Each row is where one point has got to under a steady rotation. How many steps took it there?
The counts run from 0 to 862.
[124 102 124 133 120 108 104 159 143 114 103 178  93 160 102 168 130 167
  99  86  91  63 154 112 149 107 142 148 100 125  92 158 147 130 131  91
 160 139 156  82 139  97 185 126 159 138  97 115  92 161 131 144  62 140
 152 117 144 117 107 132 122 138 128 123  92 116 152 118 106 106 152  83
 144 110  78 137 122  98 110] | 491
[120  76 142 103  53 119 109 110 122 137  94 128 129 131  64 130 144 117
 149 102 119  85 101 145 123  83 135 115 148 185 137 130 147 153 134 118
 121 135 140  87 132 144  93  81 151 124  92  78 102 182 128 166 118 154
 111 142 115 161  80 154 122 150  80 157 136 152 143 149 105 150  71 119
  91 164  94 116 103 136  97] | 563
[117 106 125 127  99 124 112 130 106  78 138 146 122 142 120 136 121 119
 100 117 153 138 122 143 187 156 143 130 124 146  80 111 106 188 148 152
 162 143 146  85 115 121 160 149 133 112 140  73  90  93 104 160  64  92
  76 112 109 137 109 140 144 136 149 113 141 149 148 150 106 115 155 107
 166  78  63 149  96  97 127] | 0
[112 135  94  95 156 110 104 118 137 100 128 160  82 202 102  80 135 153
 109 136 112 138 151 115 162 159 138 154 110 133 102 114  85 133 128 132
 170 185 171 132 136  97 130 129 101 149 104 156  92 169 143 111  80 109
 126 166 139 178 110 115 159 133 142 114 149 115 177 121 118 123 122  96
 152 112  80  76 142 154 118] | 51
[105  72 164 120 116 117  96  96 123  78 144 169 105 173  88 142 150 131
 119 114 116 165  85 125 170 147 150 154  74 108 139 129 109 193 124 139
 119 130 164 102 103 114 140 151 141 139 110 151 124 125 136 129  81 148
 164 109 141 141 123  87 115 159 126 166 159  88 169 132 103 140 125  99
 169 118 101 108 111 118  99] | 534
[ 86 106 122 120 133  82 140 115 114 113 116 179 109 109  92  98 108 127
  96 116 127  74 133 106 155 144 133 141 138 111 118 157 135 125 120  86
 129 156 118 140 134 133 135  99 103 134  81 163  59 141 118 135  96 169
 144 149 116 127 154  95 115 148 117 149 169  97 156 114  88 148 129  91
 160 102  74  92 147  96 108] | 243
[ 95  95 172 128 113  98 126 113 181 124  89 157 104 134 113 118 123 158
 126 116 111 110 104 144 158 176 175 174 110 137 140 122 131 169 116  69
 141 115 136 101 120 148 161 108 138 130 122 187 104 148 138 179 128 131
 133 100 128 114 127 116 127 164  88 154 131  74 179 119 126 131 147 142
 147 151 126 128 110  78 110] | 784
[104 146 183 134 130 114  65 146 123  82 140 162 119 154 118  76 155 137
 101 149 115 165  94 139 181 165 184 161 126 119  97 106 160 120 123 122
 148 132 104 122  82 117  96 114 160 101  99 126 117 132  98 174 120 115
 137 116 148 164 116  93 111 188 108 156 162 106 164 152 132  90  93  94
 123 153 120 117 138 120 176] | 182
[112  91 147  81 111 105 116  87 107 120 148 136 120 148  62 118 108 159
 102 105 133 145 111 152 180  95 118 108 109 129 103 113 140 176 131 149
 113 141 176  82 100 138 147 136 144 112 114  85 134 129 109 158  77 136
 133 114 144 180 100 163 123 124 131 132 136 129 167 142 152 128 162 129
 131  76 102 145  88 108 175] | 749
[117 131 125 129 130 106 103 133 154 106 137 147  98 170 127 102 120 196
 118 143  60 102 144 130 158 143 113 113  98 135 125 113 121  93 108 141
 185 152 155 124 127 131 181 116 148 122 147 145  93 133 134 179  79  88
 146 136 123 141 134 141 143 153 153 111 105 112 188 153 159 104 154 108
 164 109  78 129 147 109 179] | 132
[106 114 133 134  83 101  75 108 141 114 130 169 115 134 144 115 139 107
 128 139  93 102 110 137  95 164 134 135 130 139 186 126 127 153 128 113
 142 131 119 144 129 164 115  72 126 139 127 152  69 114 128 182 132 134
 142 171 105 127 154  72 142 179 145 140 155  83 166 122  99 138 100 119
 207 146  99 134 171 103 110] | 318
[107 120 143 104 109  74 137 138  94 114 148 157  92 112 118  79 115 141
 113 147 139 154 110 138 189 156 141 159 147  80 121  89 140 167 136 118
 115 143 147 130 113 134 155 130 116  90 149 132  83 110 107 163  75 113
 115 130  97 146 154  77 113 149 129 116 145  74 190 119 124 132 151 124
 152  79 101 138 121 111 157] | 249
[110 135 147 143  76  96 125 205  76 114 112 161 128 130 122 113 161 111
 112 134 134  92 108 144 139 124 161 143 185 102 130 101 132 148 168 129
 169 133 108 114 100 105  87 116 154  70 109 110  86 160 122 160 111 100
  88 154 135 149 103 109 126 164 113 145 102 121 174 149 110  86 113 117
  94 133 117 165 104 121 133] | 439
[160 127 185 100  91 110 106  99 139  98 155 153 115 130 125  93 171 125
 104 118 135 148  61 150 147 121 130  94  86 127 135 115 162 107 143 130
 132 126 160 122 137 112 129  76 139  94 146 107 164 135 147 167 109 158
 145 116 114 160  84 104 123 172 151 123 124  98 213 163 119 111 133 100
 122  98 172 142 155 115 129] | 807
[112  99 118  80 119  92 133 116 144 122 107 156 142 113  97  99 119 130
 119  97 107 115 103 185 142 152 162 114 104 151 141 122 109 179 128 127
 116 192 169 156 158 126  80  94  96 117 132 127 126 157 129 148 147 171
 124 177 157 186 107 175 173 140 142 125 151 104 175 116 120 142 164 126
 144 135 106 176 131  97 144] | 587
[ 94 135 133 116 147  40 127 158  86 106 110 170 102 152  94 124 140 163
  94 137 105  63 138 144 157  95 148 150 152  72  82 142 160 150 124  90
 134 146 169 133 144  77 126 123 135 131 106 148  99 133 136 139  95 161
 163 144 141 156 120 122 118 125 136 141 119  99 190 123 104 129 154  69
 145 118 120 117 136  97 139] | 657
[133  89 129  92 128 122 112 102 172  99  85 167 132 160  86 101 126 172
 121  94  91  98 158 148 144 142 159 154  90 170 131 109 135 159 129  80
 149 165 153  73 151 127 145 102 128 150 150 173 115 165 119 160 133 112
 141 138 137 144 107 162 135 117 126 147 157 102 134 149 158 133 129 101
 136 169  80 166 161 117 171] | 426
[136 136 128 134  76 124 131 172 115 139 104 178  85 146 121 125 137 135
 122 141 133  98 146 126 126 142 151 165 180 115 156 104 143 132 151 100
 175 153 108 101  94 127 107 104 144  74  96 116  74 178 105 168 107  94
  88 155 146 144 118  83 127 174 109 139 108 106 162 106 121  90  94 118
 119 113 103 156  98 124 139] | 23
[139 109 203  84  65 100  80 115 106 117 126 157  95 116 104 135 137 124
 159 121  99 119 100 135 113  85 109 128 127 135 165 137 176 144 114 161
 117 149 148 125 108 140  98  90 137  95 135 114 113 125 111 181  96 141
 151 142 125 142 127  98 104 176 149 161 145 109 178 159 122 137  88 118
 147 138 128 137 152 102 141] | 315
[127 122 109 109 112  97 114 115 130  94 110 149  92 151 121 110  96 170
 128 160 113 130 148 121 192 170 110 151 127 168 114  86 121 167 104 126
 130 188 135 113 147 141 125 121 126 152 121 101  71  97 131 170 105 115
 103 164 105 146 136 147 150 123 141 101 146 106 158 162 124 144  98  71
 169 136  62  85 154 108 154] | 543
[ 85  78 168 133 131 125 127 136 177 111 103 174 102 112 115 132 123 150
  99  92 101 122  96 138 156 162 191 154  73 132 144 148 140 172 126  96
 131 123 129 115 111 133 154 121 129 124 129 167 103 147 133 169 112 143
 157  99 142 104 143 122 124 175  97 140 146  78 174 131 102 141 142 136
 147 148 102 110 127  85  91] | 785
[128 111 153  88 126  97  95  99 166 147 114 153 118 131 117  95 128 143
 146  95  90 126 129 153 142 169 138 124  76 133 120 160 145 116 100 120
 118 181 135 143 126 116  89  78 112 132 126 175 101 188 108 171 115 142
 165 148 168 162 112 121 128 162 143 155 139 100 179 121 129 154 144  86
 157 144 113 131 176 103 153] | 592
[113  81 131 137 128  98 134 138  96  82 143 178 139  97  99  99 115 119
 117  96 115 113  98 115 191 160 126 114 123 133 108 130  95  91 145 118
 143 129 167 160 155 126 172 146 145 122 134 110  78 113 159 145  62 131
 113 107  93 133 133 113 131 165 140 130 132 115 166 153  84  94 111  98
 143  83  65  98 154 113  87] | 411
[105 130 194 101  77  68  82 136  98 110 107 149  98 119 118 118 148 140
 157 147  95 113 101 144 136 110 104 138 146 111 127 114 161 140 106 154
 108 153 162 138 138 126  88 101 145 106 118 106 108 123 136 185 100 136
 139 165 117 162 130 104 103 164 140 145 126 102 186 154 105 155 100 100
 136 164 150 121 179 115 115] | 732
[167 102 132 122  97 117 139 149 125 121 139 143 108 111 105 129 112 143
 134  99 112 159 120 143 181 153 141 128 126 125 109  86 112 130 149 110
 130 134 171 119 137 157 182 127 148 109 138  93  87 142 130 179  66 129
  78 100 108 136 119 121 139 155 116 108 100 102 186 118 106  93 143 122
 149  51  89 140 113 104 120] | 415
[ 48  92 176 144 136 125 121 135 138  86  80 157 119 128  99 123 127 131
  86 121 109 119  94 148 164 143 198 116 103 129 121 119 125 194 126 119
 162 134 130 125 113 132 118 141 138 107  90 121 123 144 136 142 125 150
 108 102 136 116 137 133 140 175  79 139 184 116 157 149 126 148 110 143
 113 167  83  92 106 112  90] | 787
[103  81 133 134  94  79 101 143 107  84 131 116 164 157  87 145 168 100
 133  99 117  95  87 158 150 135 151 128 139 143 134 119  74 168 162 114
 157 104 153 111 147 112 123 131 128 133 135 124  98 147 170 105 119 121
  84 100 138 148  92 137 128 157 123 179 115 129 165 143  97  80 123 136
 123 140 107 173  85 113  84] | 696
[106 146  98 136 103  88 139 124 123 121  83 175 121 114 109  94 111 125
  79 132 145  72 115 143 126 133 127 101 165 160 157 122 149 118 146  89
 163 158  73 126 120 153  76  71 144 102  71 102 102 137 114 173 161 153
 124 180 123 163 130 126 147 152 123 130 156 116 141 150 128 122 113  95
 113 145  76 128 144 119 170] | 103
[115 116 168 127 101 135 124 189  99 106  93 168 102 129 110 118 132 118
 118 119 109  99 115 132 128 100 149 118 143 117 134 111 142 129 143 144
 186 164 123 119  81 120  95 102 164  65  93  93 120 162 116 161  84 113
  80 122 128 119  93 108 106 187 109 135 119 134 162 166 123 124  87 114
  83 157  79 122 136 148 120] | 21
[131 111 151 136  73 111 107 134 114 126 136 148  99 131  97 120 145 121
 139 126 114 102 104 122 159 114 104 109 150  99 129 124 133  97 131 153
 165 135 119 101  82 127 128  95 178  73 109 101  83 159 136 176  63  70
 127 122 121 131  77 102 126 166 145 143  97 162 171 182 128 121 126  98
 119 108  82 122 115 151 137] | 273
[114 105  66  94 124  98 128 123 122  92 162 147 123 180  98  67 151 133
  91 106 121 110 111 131 152 160 151 144  81 142 144 117  89 114 159 154
 140 165 152 109 142  94 124 117 120 162 121 149  96 162 129  92 114 125
 145 162 119 201 110 105 161 126 139 132 157  87 148 136 123  80 119  92
 132  84  71 112 130 136 146] | 469
[162 140 120  82 119 106 139 103 116 124 156 148  86 165  66  51 130 159
 115 128 137 143 138 122 161 118 102 145 141 146 128  92 134 101 130 101
 135 137 176 119 136 121 144 116 133 122 112 131 106 161 130 147  92 126
 130 138 117 196 110 108 110 134 122 145 121  88 171 142 143  87 101  91
 129  69 124 125 135 143 177] | 56
[118 115 136 128  86 122 157 121 121 139  92 193 112 106 117  80 117  98
 113 100 157  96 107 126 127 160 149 121 158 117 146 130 117 129 171  99
 150 155 115 122 101 133 111  75 132  75  93 140  77 182 132 147 100  98
 100 144  92 116 101  74 133 166 111 146 132 130 159 129  91 144 124 116
 117 121  74 121 125 141  69] | 853
[ 97 120  94  92 125 101 152 153 113 112 100 147 106 159 124  98 117 142
 118 141 131 107 157 140 148 154 150 149 131 125 142  98 114 180 128 156
 151 202 148 136 126 111  74 111 105 118 118 130  94 154  99 122 110 133
  97 199 131 165 129 117 152 136 139 105 174 104 170 141 126 146 105  91
 138 118  62  91 154 123 141] | 795
[109 120 128 127 111  29  76 149 107  83 121 144 126 143  73 115 149 142
 140 158  63  71 126 127 160 115 116 139 166 102 121 128 135  95 108  95
 137 136 173 133 175 107 125 138 150 160 105 128  94 130 149 147  79 136
 154 149 122 155 119 135 100 133 135 158 120 106 159 154 103 115 110  87
 129 138 112 113 167 144 122] | 405
[ 84 127 162 119 121 111 134 202 100 116  96 166  60 145  98 132 110 179
 111 141  94 144 133 141 162 134 175 152 108  98 125 116 164 187 105 140
 122 184 142 116  92 100 100 141 148  94  94 113 114 155  95 165  97 133
 118 135 154 147 143 131 133 147 104 114 147  92 166 135 125 141 120  97
 112 139  97 113 104  99 137] | 791
[139 100 130  86  91 114 119  55 122  99 153 158 117 141  88  53 128 114
  93 111 159 139  90 138 166 131  96 139 150 190 151  91 117 134 146 125
 152 123 143 105 134 161 138  97 122 107 138 112  94 125 127 150 124 104
 107 153  66 173 113 108 126 142 123 148 160 140 146 163 138 109  88 146
 132 109  99 138 142 138 153] | 60
[110 138 134 150  92  78  74 135 122 104 140 155 106 178 140 150 145 134
 113 173  98  95 138 120 138 134 169 112 124  96 135 131 163 133 124  98
 165 115 115 116 113 136 139  89 142 130  85 121 115 125 119 173  96 174
 116 115 125 131 116  79 109 170 138 123 123  98 188 116 102 132 130  92
 206  91 110 116 144 105 114] | 323
[106  90 134  78 125  83 151 112 110 119 118 126 147 116  69 120 114 131
 122 104 111  87 130 184 129 114 148  82 115 121 154 158 137 182 131 133
 122 158 140 137 112 134  94 108 110 105 134 116 118 175 110 132 115 163
 110 137 170 180 107 158 147 157 129 149 154 113 191 146 142 121 147 136
 141 106  92 177 109  86 171] | 171
[161  95 143 104  93 146 130 135 113 117 137 162 101 118 102 134 116 149
 118  91 122 167 121 157 178 141 138 138 101 122 107  92 113 158 144 129
 133 156 175  94 132 130 182 141 128  89 152  85 107 127 109 167  41 102
  86 103 118 141 117 131 128 139 137 113 102 119 183 140 111 120 145 114
 142  68  85 153 105 105 114] | 416
[131 130 132 121 149  97  76  91 130  61 117 143 147 165  96  83 158 152
 102 132  91 134 100 143 154 136 140  95 102 179 110 119 123 123 118 105
 158 148 157 130 146 122  86 118 139 138  93 103 147 131 144 145 143 181
 124 129 155 190 100 175 142 152 141 136 158 127 157 161 137  97 108  86
 124 161 117 155 163 125 177] | 262
[ 61  98 148 160 118 106 123 151 137 109  81 134 111 144 100 114 123 140
  77 141 111 120 104 146 170 152 205 133 140 132 130 115 125 179 124  82
 159 124 113 130 105 146 114 121 146 118  82 118 115 159 117 164 144 158
  90 108 134 143 145 138 146 183  67 134 169 105 167 135 139 130 107 144
 105 167 101 102  78 102 125] | 788
[115  82 145  99  99  70 146  82 154 102  75 153 136 117 114 115 125 138
 119 119 124  69 112 152 136 119 121 116 151 124 162 121 113 172 148  71
 163 130 174 100 166 136 148  95 111 129 150 177 125 139 180 127 124 138
 104 130 108 103  95 139 124 135 125 164 126  93 193 145 126 141 149 155
 157 157 104 169 146 120  95] | 779
